Each named turn below is shown by a few rows before and after it. Which turns, in which order, take the first row of each later pair to the second? The first pair is answered.
k_904 (before => after):
[ 9.2 -2.1  8.5 -4.3  5.3 -0.6  0.9 -4.9 -1.9] => [ 4.4 -3.0  6.8 -9.6  2.8 -5.5 -2.7 -0.3 -5.4]
[ -5.6  -2.6  -1.4   8.5   5.3  16.6  -2.5   8.5 -10.9] => [ 8.5  0.5 -3.5 11.9 12.9 12.3  8.9 -6.2 -0.1]
[ -9.4  -6.9  11.0  10.7 -14.3  15.4   3.9   6.9 -13.7] => [  9.2  -5.4   9.2  16.5  -4.7  10.2  18.1 -11.1   0.3]
[  1.5  13.3  -0.8   3.7 -26.8  22.3  -5.2  14.6   8.5] => [ 21.8  12.9  -5.7   6.1 -13.3   5.1   9.5  -4.9  25.3]
k_346 (before => after):
[-19.5 -17.6  -2.7   2.0 -12.3 -16.7  -1.7  19.9 -23.6] => [ -3.4 -27.6   1.3  10.8  12.2 -22.6  14.4   0.1 -18.2]
[-12.0  -4.6  10.2  21.9 -21.9  44.4  -6.3  14.8 -15.0] => [-13.6 -20.7  17.7  23.9   3.6  38.4   3.1   5.9 -25.6]
[ 12.6 -12.7  -1.5   1.0  20.3 -11.4   8.2  -7.3   7.2] => [17.2  3.4 -9.1  0.0 -1.9 -8.5  4.2 -5.7 21.9]
[ 22.4   8.9  10.8 -16.1  13.6  -9.7  -9.4  -2.5 -12.3] => [ 25.7  13.5   8.9 -16.6   7.5  -8.4 -11.2  -3.1  -7.6]
k_872 (before => after):
[  3.0  -1.8  10.8   7.8   5.2   7.1  15.8 -14.8   5.5] => [  2.2   0.5   9.5  -0.9  14.0  -5.5  12.1 -17.4   5.3]
[-4.5 -1.4  7.2  3.1  4.8 13.5 -0.9 -1.7 -9.0] => [ 2.6 -8.8  3.9 13.4  1.9  4.4  8.0 -4.5 -3.9]
[ -4.8  -2.2   9.8   6.4   7.6  -2.4 -10.4   6.1   7.1] => [-5.8 -3.9  9.6  9.3  2.5  1.1 -8.8  4.3  5.4]
[ -2.8  -8.5  -4.4  20.9 -28.4  12.8   3.5  11.5 -11.1] => [  5.7 -12.2 -15.0  11.7 -11.7 -31.8  13.4   3.2  -3.4]
k_561 (before => after):
[ 24.0  -4.2  -6.1   7.3  20.7   8.1  15.1 -25.9  -4.9] => [  2.7   5.4   4.6  -9.9  22.3  29.2  -9.0 -10.9 -18.6]
[ 14.3 -15.2   9.7  23.1  27.8   5.2  13.4 -12.7 -11.8] => [-11.7   6.3  13.6  -8.1  26.8  17.1 -18.8   7.3 -20.9]
[ 21.8  19.2   1.4   7.0 -12.0  14.0   0.1   0.0  12.2] => [18.9 16.9  4.0  9.6 -9.2 20.0  0.7  0.6  9.7]
Then:
Between the rows of a pair lie 2 to 3 turns.
[ -4.1 -13.1  -6.4   2.4  -9.5 -29.0   6.2   8.4  -6.5] => [  7.3 -11.9   3.0   5.8  12.1 -23.0  12.5 -12.2  -0.3]	k_561 then k_872 then k_346
[ 26.8  -7.4 -10.8  21.3 -14.3  16.6  15.8 -17.9  21.5] => [ -2.5  24.4  -9.8 -19.3 -19.9  16.7 -24.1   5.9  13.9]	k_561 then k_561
[ 11.6   8.8  -3.4  -3.9 -11.7 -10.1   0.2 -16.9   7.7] => [  6.8   4.8   2.2   7.1 -20.5  12.1  -1.5 -12.9  -0.3]	k_561 then k_346
[ -8.3 -17.5  -8.0  10.1 -17.1 -19.3   6.2  16.8 -10.1] => [-11.6 -21.6  -1.0  15.3 -15.1  -1.5   6.8  12.6 -15.5]	k_346 then k_904
[ 10.7 -26.1 -12.4   9.2   1.1 -22.6  -1.3   9.7   5.1] => [  2.7 -10.8 -13.9  -6.6  -3.0 -26.3 -15.1  17.0   4.9]	k_561 then k_561 then k_561
[ -8.8 -16.4   4.8  11.1   5.5   2.4  -4.1  12.2 -26.1] => [ -1.6   2.5 -13.0  -0.3 -19.4 -19.9  -7.3  18.4  -8.8]	k_561 then k_872 then k_561
[  7.8  17.1 -26.0  -9.8 -32.2 -35.0  -4.5  12.2  21.1] => [ 11.7 -10.4 -14.0  32.8 -44.2   3.8  16.1   5.2   8.1]	k_561 then k_346
[  1.9 -14.6  -9.4   8.4  10.6 -12.2  13.0  -1.6 -23.4] => [ -2.6  -9.5 -15.6   2.2  -0.3 -23.2   7.4   6.8 -22.5]	k_346 then k_904
[ 12.6 -15.6 -14.2  -6.7  22.3 -28.2  14.0 -11.9   7.0] => [  3.8  13.9 -24.6 -15.3 -21.9 -15.6  -6.2   9.0  18.0]	k_346 then k_346
[  5.7   4.7   8.7   1.3  16.1  24.7  -9.3 -11.9  -1.6] => [  0.4  -1.5   4.0 -12.3  27.0  -8.1 -11.0  -5.6  -7.7]	k_904 then k_561 then k_904
[ 16.4   3.6   2.9  -9.4  29.6 -15.0  14.5 -25.5   8.7] => [ -9.1  30.3  -1.6 -27.6 -10.3   9.9 -18.1   6.6   4.1]	k_346 then k_872 then k_346
[ -9.5  22.0   7.6 -19.4  22.8  16.3 -17.2 -10.3   5.6] => [  2.6  -8.9 -16.7   3.7  -2.6 -39.6  12.3   2.7   3.7]	k_872 then k_872 then k_904
